Each path below is one point turned by a fixed rotation once a step. After each direction that follows a path, write how fast that rotation turns it, in degrees each step (0 if it stays still).
Each turn is a multiple of 5 degrees from 10 to 175, or 0.
Each row of a path follows its step; steps can be skipped.
Rotation 1:
step 1: [ 11  -5  20 -24   2 -26  -5  -7  -7  -3   8  19 -12   1   6  19   3  10
  15  -5  -7  29  14  18  -6  25  34  16  -7  -3  16   7   0  -6  12   8
  14  15  -5  -1   9  10   6  15 -16 -11  -6   7  32 -12 -20   3 -10   1
   8  13 -31  20   1  23  16  19   5  38   4   7   9 -11  -5 -20 -20  16]
step 2: [ 17  17  -4  12 -22  24 -14  -6   4  -3   3  -9  -3 -13  -6 -26   5 -39
 -16  15 -14  30  -3  -2   0  18 -16 -15  17 -13  14  -9  16  13  16  -6
 -20 -13 -23  19 -13   6   9 -12 -10  17 -23  11  -4  -9  -9  -7  -3 -16
  20  -2  -6   4 -17   4  -8  11  18 -12  -9  18  27 -17  -8  31   3  12]
step 3: [ -6   2  -3  22  -9  -9   6   7  -3  11  -5   1  -2   4 -21 -10  14   1
 -15 -15  32  -1   0 -18  11  -7  14  10 -17   7  15 -19  -1 -14 -38 -15
 -13   6 -32  -1   1  17 -10   3   2 -23  11  37  13  16  21   5  38  13
 -10  19 -14   2  -8 -21   5  18 -23  12  -3   9  21   9   3  -2  12 -17]
step 4: [ 10  -6  19   0 -12  20  -5   9  12 -22  10   9  13  10  20   5 -13   6
 -23 -17  13  11   6 -13  11   2  -6  -9 -12 -12 -14  -5  17  14   9   9
  12   1   0 -16   6  -5 -28   0   5  -1   4 -10  22 -16  14   9 -19  20
  13  33 -16   8  28 -12 -19   2  19  16   7   2  -8  20 -31 -11 -14  42]
step 5: [ 11  19 -19  10  22  16 -20  16 -23  10  16   0  -1   2 -17   9 -13  20
  -4 -14  -6   8  34  -8   0   5  -2  11   0  -5  15 -12   4   2 -23  26
   2 -18  -6   2 -10  -9  -5 -28  -3  16  -3 -20 -12   7   9  -7 -13  -1
   0  -2  21  25  -7  30  14  -9  10  -7 -21   4  39 -27 -10  -2  23   1]
step 6: [  7   0   0 -12 -22 -22  -9   5  12  -3 -11   9 -28  12  -1  -5  43  -3
  -2 -25  31 -15  -4 -16  -5  27   6  34  -3  -1 -14  10  -5 -17  11  -5
  -6 -12   8   2  14   1  -4   5   5   9  -9   5   7  -7 -28  -4 -13  -6
 -15  13 -20  -6   4   2  -2  25   7   4 -25   6  18   6  34 -13  30   2]
step 8: [ 35  11 -10  23  -8 -10   2  -9 -20  -1   7   9 -15 -51 -17  25 -13  -7
  -8 -25   5 -17   2   6  -8  -4  -9  -3   5  23   9 -16   4  -8  -4  19
   3  -4 -20  13  -8  -2  20 -14  -3  -1   6  -2  -5   0  23 -15  19   3
 -21   4 -17  10  11 -16   5  13 -15   8 -25 -18  -8   0 -18  23  12  21]
step 10: [  1 -12   7   9 -11  24 -23   7 -23 -14 -16 -20 -17  23   4   5 -11   4
   1  -9 -17  16 -20 -15  -1  -6 -12  11  -9   6  17  15  18 -22 -28  14
   7   0  11   6   2  -8 -12  23   9  23  24  24  16 -25   3 -16  -2 -21
 -10 -14  11   3 -14   6  -3 -13   4  -8  -2 -16  20 -25 -28 -15   2  18]
step 13: [ 15   7   0   1  -8   7   8  -6 -15 -18   8   5 -14  -4  -5  17  -6  24
  -6   6  -5  -2  -1   7   3  30  20 -12  13 -10  34   2  22  -8 -21 -17
  -4  19 -18  -8  24  27  -4 -12  18   3  -3  12 -17 -11 -13  -6  22 -15
 -21   0 -18  -6  17  15  22  25   0  -6  16  -1  -7 -34 -26   4  -3  26]
Directions:
[ 1 -2  5 -3  0  5  1 -4  0  3 -2 -6 -2 -6 -5 -4 -1  3  4 -2 -4  2 -5 -2
 -6 -2  1 -4 -5  2  7 -4 -7  1  4 -5 -3  4  0  6  2  5  9  9  4  0  6 -4
  1 -4 -3 -3  0  0 -1  3  1  2 -2  2 -2 -3  1 -1 -3 -1  3  4 -5 -4 -7 -1] : 35
[  0  -2   2   3  -1  -1  -2  -8   6   3   3   7  -3   5   4  -1  -5   9
  -2   5   2  -1  -4   2  -2  -3   0   0   1  -2  -1   1   2  -4   3  -5
   1  -1   3   4   4   0  -6  -3  -6   1   0  -1   7   0  -1   1   6  -1
   1   6   4   1  -2  -3   1   3  -9 -10  -7  -1   3   0   4  -6  -3   2] : 120
[  3  -4  -8   4   1  -1   0  -2  -1  -3   4  -1  -2  -2  -2   0   2  -1
   3   3   1  -2   2   1   3  -2  -1   3   6  -3   2   0   2   3  -3   3
  -8  -1  -2  -2  -5  -1  -1  -1   1  -5  -8  -7   0  -7   2  -8  -1   5
 -10   0  -1   1  -5   1   0  -4  -1  -6 -10   2   1   1  -2   6  -7  -4] : 125
[  0   5   0   4  -5  -4  -1   0   5   1  -4  -2   5  -1   2 -10  -1   4
  -5   2   0  -1   5   3   5   0  -5   5   0   3   3   1  -4  -6   0  -2
  -3   2   3   0  -2   3   7   1  -3  -1  -6   4   1  -2   3   0  -1  -7
  -3  -2   2   6  -2  -7   0  10   7  -1   2  -2  -3   8  -3   2  -3  -4] : 80
[ -1  -6   3   2   1   1   3   2   0   6   3  -7  -3   0  -1   5  -4   5
  -3  -5  -5   0  -4   0   5  -7   3   0   0   4  -2   0   5  -3   4  -7
  -3  -3 -10  -1  -5   1  -1  -1   4   0  -7   5  -5   6  -1   0  -2  -2
  -4  -2   1   2  -5   3   6   1   3  -1  -2 -10   0  -2  -1  -1   5   2] : 140
